[[125 144 152 137 130 121]
 [142 109 147 116 127 115]
 [139 110 152 117 130 122]
 [136 121 149 124 124 115]
 [138 108 151 116 130 125]
 [141 109 156 118 138 127]
 [137 105 148 113 126 128]
 [124 149 153 139 152 139]
 [137 116 148 121 123 116]
 [134 143 116 129 128 102]]
->
[[142 109 147 116 127 115]
 [136 121 149 124 124 115]
 [141 109 156 118 138 127]
 [124 149 153 139 152 139]
 [134 143 116 129 128 102]]

[[130 125 123 119 122 137]
 [123 127 131 146 119 132]
 [146 126 143 117 149 124]
 [147 125 141 109 146 130]
 [134 125 126 116 131 133]]
->
[[123 127 131 146 119 132]
 [147 125 141 109 146 130]]

[[127 136 121 132 129 123 122 139 109 134 114]
 [127 130 131 120 126 136 131 127 137 129 137]
 [127 129 130 122 127 133 130 128 134 129 135]
 [123 131 128 125 125 135 129 124 140 128 134]
 [126 129 129 125 126 133 129 125 136 128 133]
 [120 126 118 156 125 118 118 113 133 121 111]]
->
[[127 130 131 120 126 136 131 127 137 129 137]
 [123 131 128 125 125 135 129 124 140 128 134]
 [120 126 118 156 125 118 118 113 133 121 111]]

[[126 140 119 137 149 137 143 132 143 156 142 137 120 140 123]
 [126 128 128 128 126 130 127 128 130 127 125 129 128 125 126]]
->
[[126 128 128 128 126 130 127 128 130 127 125 129 128 125 126]]

[[116 124 139 127 123 137 127 154 126 147 123 135]
 [128 126 114 133 130 129 137 131 126 142 137 109]
 [127 127 130 128 132 126 124 119 126 141 116 139]
 [124 133 106 129 124 139 134 126 127 119 130 132]
 [136 131 136 126 130 147 122 127 117 136 129 126]
 [123 128 125 132 117 129 136 129 131 122 129 127]]
->
[[128 126 114 133 130 129 137 131 126 142 137 109]
 [124 133 106 129 124 139 134 126 127 119 130 132]
 [123 128 125 132 117 129 136 129 131 122 129 127]]

[[125 145 155 128 129 125 127 122 129 128 127 127 128]
 [130 135 139 123 136 119 129 140 122 135 129 117 129]]
->
[[130 135 139 123 136 119 129 140 122 135 129 117 129]]
---
[[147 136 130 123]
 [128 104 127 125]
 [137 123 138 153]]
->
[[147 136]
 [128 104]]

[[132 107 131 123 141]
 [119 147  99 151 117]
 [118 128 114 124 117]]
->
[[132 107]
 [119 147]]

[[133 135]
 [134 144]
 [110  99]
 [134 115]
 [133 139]]
->
[[133 135]
 [134 144]]

[[118 115 127]
 [139 122 125]
 [114 111 136]
 [118 103 131]]
->
[[118 115]
 [139 122]]

[[144 132 124 157 104]
 [116 151 143 120 135]]
->
[[144 132]
 [116 151]]

[[122  98 110]
 [133 107 153]
 [120 114 120]
 [131 126 118]
 [118 119 136]]
->
[[122  98]
 [133 107]]

[[157 153]
 [112 122]
 [107 121]
 [101 154]
 [148 131]]
->
[[157 153]
 [112 122]]
---
[[114 131 121 119 142 127 132 118]
 [129 122 128 121 115 123 108 117]
 [118 128 124 134 132 141 130 115]
 [119 130 146 121 122 152 148 119]
 [151 131 131 118 125 144 143 136]
 [108 127 138 116 117 113 111 123]]
->
[[108 127 138 116 117 113 111 123]
 [114 131 121 119 142 127 132 118]
 [118 128 124 134 132 141 130 115]
 [119 130 146 121 122 152 148 119]
 [129 122 128 121 115 123 108 117]
 [151 131 131 118 125 144 143 136]]

[[140 139 125 135]
 [127 123 113 133]
 [113 118 128 133]
 [132 116 153 117]
 [128 116 100 139]
 [133 141 129 117]
 [114 123 116 146]
 [129 102 140 113]]
->
[[113 118 128 133]
 [114 123 116 146]
 [127 123 113 133]
 [128 116 100 139]
 [129 102 140 113]
 [132 116 153 117]
 [133 141 129 117]
 [140 139 125 135]]

[[131 115 131 123 120 130 134 129 124 124]
 [130 107 132 119 118 132 139 131 119 121]
 [134 114 131 125 118 131 134 125 131 127]
 [128 117 130 121 135 131 136 130 126 130]]
->
[[128 117 130 121 135 131 136 130 126 130]
 [130 107 132 119 118 132 139 131 119 121]
 [131 115 131 123 120 130 134 129 124 124]
 [134 114 131 125 118 131 134 125 131 127]]

[[129 142 116 139 115 119 126 101 141]
 [139 120 119 108 118 119 122 139 116]
 [126 144 130 146 138 128 100 122 123]
 [150 141 133 114 145 134 142 127 142]
 [155 130 132 111 134 128 141 139 129]]
->
[[126 144 130 146 138 128 100 122 123]
 [129 142 116 139 115 119 126 101 141]
 [139 120 119 108 118 119 122 139 116]
 [150 141 133 114 145 134 142 127 142]
 [155 130 132 111 134 128 141 139 129]]

[[130 122 129 132]
 [144 140 130 120]
 [136 133 124 118]
 [135 131 132 133]
 [129 128 128 130]
 [128 121 150 130]
 [127 127 135 135]
 [131 133 117 151]
 [137 126 124 112]]
->
[[127 127 135 135]
 [128 121 150 130]
 [129 128 128 130]
 [130 122 129 132]
 [131 133 117 151]
 [135 131 132 133]
 [136 133 124 118]
 [137 126 124 112]
 [144 140 130 120]]

[[119 131 124 128 143]
 [127 126 118 132 115]
 [155 136 119 123 113]
 [114 137 115 126 126]
 [137 116 133 123 121]
 [136 138 125 127 138]
 [122 132 137 120 138]
 [129 124 114 120 142]
 [118 114 129 126 125]
 [124 131 122 125 133]
 [121 110 157 129 141]
 [125 109 150 143 123]]
->
[[114 137 115 126 126]
 [118 114 129 126 125]
 [119 131 124 128 143]
 [121 110 157 129 141]
 [122 132 137 120 138]
 [124 131 122 125 133]
 [125 109 150 143 123]
 [127 126 118 132 115]
 [129 124 114 120 142]
 [136 138 125 127 138]
 [137 116 133 123 121]
 [155 136 119 123 113]]
